Each row of this table is followed by its label. One hidden rule gives the labels. It looks at one to three of the table's principal directions, none of them among the few with the most spread.
Array([ -5,  10, -11, -21, -20,   9,  34, -30,  -1,  25,  -2, -19,  -6,   3,  16,   8,  44, -35, -19,  35, -22, -19,  36,  21,   0,  25,  -4, -29,  17]) seed
Array([-43, -32, -29,  34,   0, -26, -23,  -3, -14, -39,   6,  22, -51,  56,  58,  22,  23, -16,   2,  36,  -7, -20,   3, -41,  16, -46,  52, -13,   1]) barn
Array([  30,   35,   26,  -52,  -36,   91,   -3,  -53,   34,   48,   -4,   -3,   59, -102,  -47,    3,   17,  -37,  -44,  -45,  -32,    5,    2,    1,  -80,   71,  -53,    7,  -22]) jar
Array([ 19, -10, -29,  15,   2,  18,  14, -15,  -6,  -1, -11,  -7,  14,  -6, -14,  -5, -23,  27,  37,   8,  16,   0,   4, -31, -11,   2,   2, -12, -11]) kite
Array([-24, -58, -35,  38,  29, -64, -29,  -2,  19, -26,  -2,  -8, -42, 109,   6, -35, -60,   3,  34,  66,  35,   7,   7,  22,  33, -34,  26, -24,  31]) barn
Array([ 10,  16, -12, -16,   8, -41,   6,  32, -12,   6,  -4,  -5, -20,  29,   9,  -5,  18,   2,  -3,   3,  16, -17,   8,  44,  39, -13,  -7,   6,  13]) seed
Array([-38, -50, -35,  17, -11,  14, -29, -57,  23, -15, -18,  -5, -35,  53,  38,   1,  -2, -17,  14,  58,  -9,  -6,  31, -20, -32, -11,   6, -21,  19]) jar
Array([ -9,  -7, -49,  17,  -6, -57,  42,  24, -51, -11, -12,  18, -58,  66,  72,  34,  61,   3,  23,  53,   8, -38,  28, -12,  70, -40,  55, -14,   3]) kite
Array([ -3, -49, -28,  41,  -6,  10,  30, -43,  -5,   0, -27,  18,  -3,  36,  20,  15, -23,   1,  46,  60,   3,   5,  22, -58,   3,  -5,  31, -27, -11]) kite
Array([ 27,  -1,   9,   9,   3,  -2,  23,   8, -14,  19, -21,  21,  12,  -9,  -9,   8, -14,   0,   9,  -1,   6,   4,  -6, -17,  16,   6,   7,   4, -24]) kite
Array([ 34,   7, -23, -32, -13,   0,   3,  14,  -8,  20, -28,  34, -16, -13,  16,  23,  40, -10,  -4, -17,  13, -22,   0,  -9,   4,   3,   0,  29, -33]) kite
Array([  3,  29,  62, -38, -24,  56, -36,  -2,  24,  11,  20,  33,  33, -99, -23,  16,  19, -24, -60, -81, -33,  22, -41, -14, -62,  40, -13,  46, -35]) barn
Array([ 25, -32,  35,   2,  21,  24,  16, -10,  26,  21, -17,   9,  37, -29, -42,  -8, -50, -25,   2,  -9,   4,  24, -17, -31, -15,  24, -18,  -3, -29]) soap
Array([ -2,  16,  61, -20,   4,  63,  15,  -6,  16,   3,  16, -25,  54, -91, -30,   3,   2,   0, -20, -56, -30,  23, -14, -21, -47,  28, -47,  10,  -7]) seed
Array([ 28,  27,  45, -38,  -8,  52, -43,   6,  29,  13,   9,   9,  40, -95, -53, -15, -24,  16, -29, -85,  -3,  31, -45,   4, -70,  45, -34,  50, -30]) soap
Array([-13,  -2,   7,  21,  17, -20,   2,  32, -13, -30,  17,   4,   1,   9,   8,   5,  -6,  29,  20, -15,   9,   7, -16, -16,  25, -32,  12,   8,   2]) cork
Array([  4, -26,  12,   6,  17, -44,   5,  25,  -6,  12, -34,  25, -31,  49,  23,   8,  -4, -21,   0,  22,  11,  -2,   3,  13,  44, -21,   2,  14,  -7]) jar
Array([  9,   7, -21, -16,  17, -45,   2,  33,  -4,  -2,  -9, -37, -24,  43,   3, -28,  -6,  45,  28,  10,  34,  -4,  15,  67,  29, -15, -29,  12,  35]) jar
Array([  9,  11,  19,  -4,   1,  19,  49,  -6, -22,  23,  -9, -15,  10, -35,   3,  14,  26, -31, -24,   7, -27, -13,  13, -21,   3,  19,   0, -27, -11]) soap
Array([-40, -30,  11,  38,   9,  25, -45, -27,  19, -36,  17,   3,   5,   3,  -2,  -4, -38,  -8,  -3,   0, -15,  16, -18, -48, -36, -18,  13, -12,   0]) barn
Array([-36,  10, -48,  37,   0,   2,  -2,  14, -47, -60,  23, -14, -24,  10,  54,  26,  43,  54,  35,  -3,  -3, -28,   5, -58,   9, -61,  33, -12,   9]) soap
Array([ 13,  -1, -18, -13,   7,  -8,  35,  -1,   2,  15,  -6, -13,   6,  15,  -2,   2,  18, -24,   6,  19,   7, -20,  22,  10,  27,  -2, -17, -23,   7]) seed
Array([-40, -87,   8,  57,  13,  29, -17, -60,  31, -23, -18,  11,  -5,  34,  13,   2, -59, -27,  23,  54, -15,  25,   3, -80, -37, -11,  22, -30,  -7]) soap
Array([-10,  -4,  42,   4,  13,  22,  -2,   2,   5,  -3,   3,  -9,  16, -33, -10,   0, -12,  -8, -17, -22, -18,  15, -13, -17, -19,   5, -15,   3,  -6]) cork
Array([  -2,   -7, -121,   59,   14, -102,   68,   49,  -90,  -44,    4,    9,  -67,  121,   79,   31,   52,   41,   79,   82,   46,  -66,   33,  -40,  127,  -91,   98,  -53,    9]) barn
Array([  3, -19,  30,   7,   9, -21, -20,  18,  15,  -2,  -1,  26,  -1,   8, -14, -10, -40,   9,   2, -11,  12,  31, -28,  10,   4,   5,  11,  29, -10]) barn
Array([ 21,  23, -28, -44, -13, -15,  47,  19, -21,  18,   0, -12, -18,  -9,  23,  14,  68,  -2,  -3,   5,   4, -29,  22,  22,  23,  14,   3,  -1,   1]) kite
Array([ 34,  63,  10, -53,  -8, -45, -32,  73,  -6,  12,  14,  25,  -9, -17, -15,  -7,  30,  24, -29, -70,  27,  -4, -31,  82,  29,   3, -13,  66,  -6]) seed
Array([  9,   4,  -5,  -9,  -9,  -2,  24, -19,   3,  26,  -9,  -7,   5,  12,  -5,  -2,   6, -24,  -7,  29,  -5,  -6,  23,  23,  11,  20,  -6, -20,  10]) seed
Array([ 35,  55,  31, -46,   2,  -1, -20,  50,   8,  13,  22,  11,  32, -60, -46,  -9,   8,   6, -33, -83,  12,   5, -38,  42,   1,  17, -31,  43, -17]) cork
Array([ -6,  12,  -9,  24,  -6,  -1, -35,  18, -11, -35,  23,  26,   5, -10,  -2,   4, -16,  51,  22, -34,  13,  14, -33, -25,  -6, -21,  30,  27, -12]) barn
Array([ 18,  26,  29,  -9, -10,  34,  39,   7, -25,  18,  -6,  16,  27, -66,   4,  34,  38, -12, -18, -34, -25,  -6,  -6, -39,  -2,  12,  -4,   7, -33]) jar
Array([ 41,  14,   2, -51, -21,  58, -15, -55,  55,  54,  -9, -16,  47, -52, -71, -31, -27, -41, -30, -13,  -2,   7,   8,  37, -67,  75, -54,  -8,  -5]) kite
Array([ 30,  85,   4, -83, -36,  -6, -38,  40,  14,  21,  33,  23,  10, -53, -21,   3,  68,  -5, -56, -83,   5, -15, -21,  85,  -6,  28, -25,  59,  -3]) seed
Array([-34, -44,  15,  24,  -3,  -3, -40, -40,  25,   0, -18,   8, -31,  46,  15, -12, -38, -28, -15,  46, -16,  19,   7,   7, -25,   5,  12,  -7,  13]) soap
Array([  3,   2,   2,   1,  -5, -46, -36,   9,   8,  13,  -5,  25, -27,  46,  -6, -18, -24, -18, -24,  17,  11,   6, -10,  52,  20,   7,  23,  12,   5]) barn
Array([-16,  48,   3,  -8, -25,   2, -16,  16, -21, -14,  23,  20,  -2, -19,  27,  27,  54,  14, -19, -35, -18, -11,  -5,   9,   7, -18,   7,  24,   4]) seed
Array([  0,   2, -17, -15, -31,  65,  44, -71,   7,  28, -12, -32,  24, -33,   5,  12,  31, -19,   3,  35, -32, -11,  48, -17, -44,  40, -24, -39,  11]) jar
Array([ 38,  51,  21, -70, -24,  -2,  -3,  20,  11,  45,   0,  10,   6, -45, -23,  -4,  39, -22, -50, -41,  -2,  -4,  -6,  73,  -7,  50, -26,  37,  -8]) kite
Array([  17,   85,   38,  -83,  -16,   19,   50,   43,  -35,   29,   27,  -47,    1, -105,    8,   13,  109,  -11,  -74,  -62,  -39,  -28,    5,   49,  -10,   48,  -26,   13,    2]) soap
Array([   4,   25, -111,  -11,  -11, -127,  -20,   64,  -38,  -25,   17,   22,  -93,  127,   56,   -7,   53,   37,   30,   48,   64,  -51,   16,   89,  105,  -56,   69,   12,   36]) barn
Array([-20,  -7, -46,   7,   0, -22, -18,  -3,  -6, -24,   6, -24, -36,  45,  25, -12,   8,  25,  20,  28,  13, -16,  17,  14,   3, -22,  13, -12,  28]) soap
Array([ 23, -37,  31,  34,  46, -30,   8,  32,  -5,   5, -35,   3,   2,  23, -26, -22, -81,  23,  30,   4,  29,  28, -22,  -9,  27, -14,  -8,  10, -16]) kite
Array([  0,   8,  39, -20,  33, -35, -65,  70,   5, -16,  -3,   9, -27,  -6,  -6, -15, -12,   6, -35, -66,  16,   5, -45,  33,   5, -28, -24,  56, -11]) kite
Array([-32, -51, -27,  47,  39, -84, -28,  33, -23, -32, -34, -11, -82, 121,  53, -18, -34,  29,  35,  62,  31,  -7,  14,  22,  54, -67,  20,  -1,  32]) kite
Array([ -23,  -51,  -15,   42,   15,  -15, -106,  -11,   44,  -40,   -9,   33,  -18,   63,  -14,  -29,  -91,   28,   31,    0,   36,   31,  -32,   -6,  -27,  -38,    4,   32,    2]) seed
Array([ 20,  54,  36, -84, -16,  16, -36,  14,  39,  33,  23, -13,  16, -64, -42, -22,  31, -37, -76, -65, -12,   0, -17,  84, -39,  54, -50,  33,   5]) barn
Array([ 23,  -8,  48,   2,   6,  33, -18,  22,  12,  -4,  -6,  52,  39, -65, -25,  19, -27,  14,   4, -71,   4,  32, -52, -56, -24,   3,  -6,  53, -55]) jar
Array([ 23,  20,   5, -22, -17, -12,  59,  15, -28,  34, -15,  30,  -2,  -9,  28,  40,  65, -38, -18,   7, -14, -24,  17,  -2,  46,   8,  12,   0, -20]) seed
Array([ 11,  39, -18, -29,  -8, -15, -41,  38,   2, -17,  30,   7,  -4, -19, -14, -10,  15,  33,  -7, -54,  23,  -5, -27,  33,  -5,  -5,   1,  37,  -1]) barn
Array([ 48,  37,  11, -32, -25,  15,  52, -19,   4,  57,  11,   6,  46, -47, -51,  -5,   5, -40, -29,   3,  -9,   1,   4,  27,   5,  70,   8, -23, -16]) barn
Array([ 41,  44,  26, -47, -18,  34,  13,  -4,  11,  44,   1,  -3,  40, -73, -45,  -7,  10, -15, -34, -42,  -9,   5,  -7,  31, -28,  56, -33,  14, -16]) soap
Array([-35, -21, -58,  18,  -3, -46, -57,  -5,   7, -37,   7,  -1, -58,  89,  35, -15,  -4,  18,  20,  40,  23, -14,  12,  27,  10, -41,  26,  -2,  34]) cork
Array([-30,  19, -45,  -8,  -6, -43, -21,   9,  -9, -23,  17, -36, -45,  62,  33, -17,  29,  32,  10,  28,  12, -21,  28,  67,  21, -26,  -1,  -6,  55]) seed
Array([-30, -60,   5,  49,   7,  15, -36, -27,  15, -31,  -7,  41,  -9,  20,  17,  15, -38, -19,  11,  15,  -7,  17, -21, -81, -23, -24,  39,  -3, -27]) soap
Array([ 32,  20,  25, -35,  12, -54, -34,  56,  12,  23,  -9,  33, -14,  14, -23, -15,  -9, -18, -34, -38,  27,   4, -29,  70,  35,   2, -15,  48, -12]) seed
Array([  22,   46,   52,  -64,  -33,   70,   31,  -44,   27,   63,    9,  -26,   50, -100,  -44,   -3,   35,  -64,  -74,  -25,  -51,    3,   13,   36,  -59,   92,  -45,  -14,   -4]) barn
Array([ -6,  -8,  16, -33, -24,  46, -10, -55,  31,  35, -24,  -8,   0, -20,   5,   4,  23, -53, -39,  16, -34,  -3,  28,  15, -52,  39, -37,  -5,   5]) jar
Array([ 14,   9, -16,   2,  10, -24,  48,  -6, -12,  22,  -2, -48,   3,  26, -19, -28, -17,   5,  14,  47,   8,  -6,  30,  44,  29,  18,  -5, -44,  30]) barn
Array([ -4, -27,  46,   9,  12,  25,   5,  -5,  14,   0, -16,   0,  20, -25,  -8,   1, -32,  15,  13, -14,  -8,  34, -10, -23, -23,   7, -23,  19,  -8]) jar
Array([  46,   70,   43,  -53,  -16,   41,   54,   28,   -8,   32,   34,    6,   71, -118,  -46,   19,   48,  -13,  -38,  -81,  -18,    0,  -23,    0,   -3,   48,  -19,   14,  -32]) cork
Array([ -4,  -3,  60, -28, -11,  57, -42, -37,  48,  22,   0,  -1,  27, -63, -38, -16, -26, -35, -52, -35, -31,  32, -19,  11, -79,  54, -36,  20,  -9]) soap
Array([ 45,  48, -41, -29,  26, -86,  14, 116, -42, -19,  21,  11, -19,  19,  -1,  -2,  36,  62,  31, -55,  66, -29, -28,  45,  91, -48,  11,  42,  -8]) jar
Array([ 24,  37,  48, -52,  -3,  19, -21,  34,  25,   9,  29,   5,  35, -81, -47, -12,   3,   5, -36, -84,   1,  22, -43,  29, -31,  37, -29,  47, -18]) barn
Array([-24,   3,  18,   3,   2,  31,  -1, -11,   4, -18,  26, -23,  15, -37,  -3,   1,   6,   0, -12, -16, -23,   5,  -6, -24, -30,   5,  -3, -13,   6]) barn
Array([ 35,  40,  18, -42,  -8,  40,  -4,  31,   3,   2,  17,  14,  40, -93, -31,  11,  23,  28,  -7, -89,   6,   7, -36, -16, -31,  20, -24,  46, -36]) kite
Array([ 14, -16, -21,   3,  -3,   0, -10,  -9,  16,   3,  -8,  32,  10,  15, -10,   7, -11, -17,  13,   3,  17,  -4,  -4, -20,   6,  -8,   4,   2, -18]) seed
Array([  43,   68,   17,  -80,   -5,  -34,  -60,   84,   17,    6,   28,   18,    1,  -47,  -40,  -24,   18,   41,  -32, -108,   39,    9,  -53,   95,   -1,   17,  -31,   91,   -9]) kite
Array([ 69,  48,  25, -68, -15,   2,  31,  27,  12,  63,  -3,  32,  38, -63, -48,   6,  30, -48, -46, -49,   6,  -8, -15,  41,  15,  55, -22,  25, -39]) cork
Array([ 11, -23, -29,  33,  -4,  -6,  69, -31, -16,  16, -14,   2,  15,  37,   6,  10, -12,  -2,  47,  67,   5,  -3,  33, -28,  38,   2,  26, -46,   2]) cork
Array([ -5,   6, -17,  31, -17,  30,  43, -26, -32,  -4,   6,  15,  19, -19,  20,  37,  30, -13,   9,  18, -24, -18,  13, -70,   8,  -7,  35, -36, -19]) cork
Array([ -2,   4, -35,  27,   5,   6,  55,  10, -50, -21,  -6, -16,  -1,   0,  38,  29,  36,  42,  48,  13,   1, -24,  21, -54,  29, -38,  12, -21,  -1]) jar
Array([-39, -69, -41,  68,  17, -46,  -4, -39,  -5, -13, -33,   2, -53, 127,  43,  -4, -37, -34,  28, 112,   4, -14,  39, -18,  40, -45,  38, -56,  26]) cork
Array([  6,  13, -23,  -3,   6,  -2,  56,  24, -36,  -7,  -3, -10,   0,  -8,  31,  31,  58,   8,  21,  -2,   0, -32,  19, -32,  38, -28,  -2, -13,  -6]) jar
Array([ -5, -31,  -1,  30,  24, -27, -50,  36,  -2, -32, -11,  49, -22,  27,  12,  11, -28,   8,  12, -25,  25,   3, -38, -44,  16, -51,  23,  33, -32]) kite
Array([-27, -29,  -8,  29,   4, -40, -48,   5,   2, -21, -12,  30, -45,  67,  31,  -1, -20,   0,   4,  26,   9,   5,  -6,   7,  16, -34,  27,  16,   7]) seed
Here are more rows. What is the label of each one?
Array([ 30,  26, -19, -43, -16, -57,  25,  23, -15,  46, -25,   8, -41,  44,  20,  -1,  45, -25, -23,  32,  12, -26,  29,  86,  52,  18,   1,   9,  12]) >> kite
Array([ 23,  11,  26,   8,  -6,  32,  24, -21,   0,  28, -11,   6,  42, -37, -32,   1, -25,  -6,  -3,  -7, -12,  16,  -1, -12, -11,  28, -13,  -8, -16]) >> cork
Array([ 27,  52, -12, -63, -13, -39,  10,  68, -32,  14,   0,  21, -37, -18,  35,  27,  97,  -6, -35, -45,   8, -40,  -4,  43,  40,  -8,   1,  45, -16]) >> kite
Array([  3, -24,  32,  38,  34, -45, -50,  52,  -9, -19, -17,  51, -20,  29,  -4,  -2, -55,   2,  -6, -27,  22,  17, -50, -21,  31, -42,  24,  37, -33]) >> barn
Array([ -17,   33,   24,  -28,  -31,  103,   18,  -68,   26,   11,   34,  -44,   63, -100,  -28,    6,   33,  -27,  -35,  -26,  -55,    2,   18,  -23,  -82,   54,  -40,  -33,   11]) >> cork
Array([-40, -48,  -1,  39, -14,  55,  16, -77,   6,  -7, -24, -19,  -1,   9,  34,  14, -11,   2,  28,  58, -35,  13,  38, -57, -47,   4,  -2, -32,  14]) >> jar
Array([-84, -44, -49,  25, -21, -28,  24, -73,  -2, -11, -14, -48, -76, 127,  99,  10,  57, -39,   8, 127, -39, -33,  97,  37,  23, -27,  12, -70,  85]) >> seed
Array([ 30,  36,   2, -73, -44,  62,  13, -59,  39,  62,  -3, -17,  36, -64, -36,  -5,  39, -53, -47,  -7, -26,  -9,  29,  47, -59,  82, -48,  -8,   2]) >> jar
Array([  4,   6,   7,   0,   0,  44,  11,  -6,  -6, -11,   3, -23,  24, -54,  -9,   0,  -5,  46,  23, -28,  -4,  13,  -6, -33, -39,  10, -16,   8,  -7]) >> kite
Array([-19, -29,  46,  -2,  -5,  98,  53, -78,  24,  21, -14, -57,  47, -70,  -9,   3,  -4, -24,  -3,  22, -55,  22,  35, -48, -77,  50, -50, -42,   9]) >> jar
Array([ 39,  25,  -6, -15, -15,  17,  38, -12,  -4,  37, -13,   8,  37, -24, -26,   7,   5,  -4,   8,  -2,   4,  -4,  13,   9,  11,  26, -17,  -6, -11]) >> seed
Array([ 25,  77,  -7, -79, -43,  68,  51, -48,   8,  58,  16, -63,  44, -84, -28,  -2,  81, -40, -51, -10, -40, -34,  50,  59, -44,  75, -62, -36,  27]) >> seed
Array([ 25,  23,   4, -20,  -5,  -7,  -7,  24,  10,   7,   2,  20,  23, -11, -20,   1,  -2,  26,  15, -38,  22,  10, -13,  29,  14,  -2, -25,  38,  -5]) >> seed
Array([ 13,  55,  13, -35, -15,   6, -11,  51, -23, -10,  27,  24,   5, -67,   6,  24,  59,  20, -29, -80,  -5, -10, -34,  -4,  -2,  -1,   8,  47, -28]) >> soap
Array([ -8, -31, -44,  28,  -4,  -3,  31, -63,   2,  22, -27, -29, -12,  69,   9, -12, -19, -33,  20,  98,  -4, -19,  57,   6,  12,   5,   3, -69,  30]) >> seed
Array([ -5, -16,  22,  25,   7, -25, -10,   8,  -2,   3, -14,  28,  -9,  31,   4,   2, -28,  -9,  -2,  14,   1,  15, -10,   2,  23, -11,  15,   9,  -5]) >> cork
Array([-20, -36,  -8,  33,  27, -34, -52,  38,   3, -51,  -1,  25, -28,  44,  19,  -3, -36,  45,  38, -18,  33,  14, -32, -25,  14, -58,  15,  36,  -5]) >> jar
Array([ 21,  -6,  15,  -3,  12, -14,  36,   8,  -5,  25, -16, -12,   5,   3, -15, -10, -17,  -9,   1,  17,   5,   6,   7,  16,  20,  18,  -6, -11,  -1]) >> soap
Array([ 38,  22,  23, -32,  -4,  57,  35, -12,   4,  32, -13, -33,  46, -83, -39, -10,  -6,  23,   4, -36,  -6,  14,   3,  -1, -45,  49, -49,   7, -12]) >> kite
Array([-39,  15, -53,  15,  27, -67,   2,  73, -50, -72,  31, -37, -56,  59,  66,   7,  56,  76,  45,  -4,  28, -35,   9,  11,  64, -89,  16,   6,  41]) >> seed
Array([ -3,  17,  15, -16,   4, -24, -23,  27,  10,  -5,  23,   9,  -1,   2, -12,  -8,   4, -12, -25, -26,   5,   2, -19,  32,  13,  -3,   0,  15,   4]) >> cork
Array([-25, -26,   9,  21,   4,  23,  29, -47,  13,   4,   4, -31,  15,   9,  -2,  -5, -13, -36,  -2,  47, -27,   2,  27, -18, -11,  12,  -4, -53,  20]) >> cork
Array([-18, -10,   3,  14,  -7,  11, -53, -21,   8,  -6, -14,  11, -20,  11,   9,  -4, -19,  -1, -14,   2,  -9,   7,  -5,  -2, -34,  -5,   1,  12,   0]) >> kite
Array([-12, -11, -19,  11,  -1, -10, -13,  -7,   3, -13,  11,   7, -11,  23,   6,   0,  -1, -14,  -1,  15,   2,  -8,  -1, -12,   5, -11,  23, -14,   1]) >> barn
Array([-13, -34, -57,  41,   7, -61,  11, -13, -13,  -8,  -8,   0, -41, 107,  24, -11, -21,  -9,  32,  88,  23, -18,  29,  12,  55, -28,  47, -46,  25]) >> barn
Array([-15,  19,  57,  17, -10,  57,  54, -18, -36,   9,   7, -12,  31, -81,  11,  33,  29, -14, -30, -13, -60,   8,   1, -59, -24,  24,   9, -22, -18]) >> barn
Array([ 29, -11,  15,  -7,   1,  12,  -4,   1,   8,  18, -30,   7,   9, -19, -18, -10, -36,  33,  21, -15,  17,  26, -10,   5, -22,  21, -19,  33, -17]) >> kite
Array([ 26,  18, -36, -28, -18,  -8,  12,  -4,   2,  22,   1,  12,  -1,   3,  -5,   5,  31, -22,  -8,   8,  10, -24,  11,  19,  12,  16,   8,  -8,  -7]) >> soap
Array([  8, -40,  15, -17, -26,  64,  -3, -76,  54,  37, -29,  29,  29, -25, -14,  13, -10, -63, -13,  18, -23,  15,  14, -33, -59,  47, -22,  -4, -24]) >> jar
Array([-14,  -2,  41,  10, -15,  51,  36, -52,  14,  17,   8, -24,  44, -41, -19,  -2, -18,  -8,  -4,  17, -38,  29,  16, -11, -36,  43, -14, -27,  13]) >> cork
Array([ 21,  -6,  44,  -7,   8,   9, -21,  13,  19,  16,  -7,  40,  21, -33, -31,   1, -28, -31, -29, -38,  -1,  19, -37, -13, -10,  17,  -2,  26, -38]) >> barn
Array([ -1,  -8,  11,  56,   4,   4,  65,  -7, -50,   3, -14,  11,  12,   0,  21,  29,  -5,   6,  23,  35, -19,   1,  10, -63,  36, -13,  41, -34, -17]) >> barn
Array([-12, -36,  48,  24,  20,  16, -37,   7,  22, -23,   1,  19,  12, -21, -18,  -8, -59,  16,   5, -32,   1,  42, -42, -39, -33,  -4,   3,  30, -21]) >> soap
Array([-20, -25, -90,  33,   0, -65,  12,  -8, -33, -20, -10, -12, -72, 113,  58,  -1,  21,   7,  37,  93,  23, -42,  43,   8,  55, -42,  57, -46,  31]) >> soap
Array([-56, -62, -15,  61,   2,  58,  15, -79,  -2, -33,  -3, -43,  -6,   6,  32,   3, -25,   2,  30,  67, -37,   6,  29, -93, -58,  -5,  25, -64,  15]) >> soap
Array([-71, -91, -24,  87,  48, -81, -58,   5,   2, -64, -22, -18, -82, 127,  53, -33, -84,  41,  58,  89,  29,  18,  11,   4,  36, -84,  31, -15,  52]) >> soap
Array([ -2, -23, -69,  31,   7, -35,  -7,   7, -17, -31,  -5,   4, -31,  65,  24,  -3, -13,  44,  59,  34,  39, -15,   8, -19,  28, -43,  33,  -9,   7]) >> kite
Array([ 35,   6,  37, -42,   7,  20, -35,  12,  41,  27,  -9,  10,  27, -48, -53, -21, -30, -18, -29, -55,  11,  20, -30,  28, -36,  35, -46,  38, -22]) >> kite
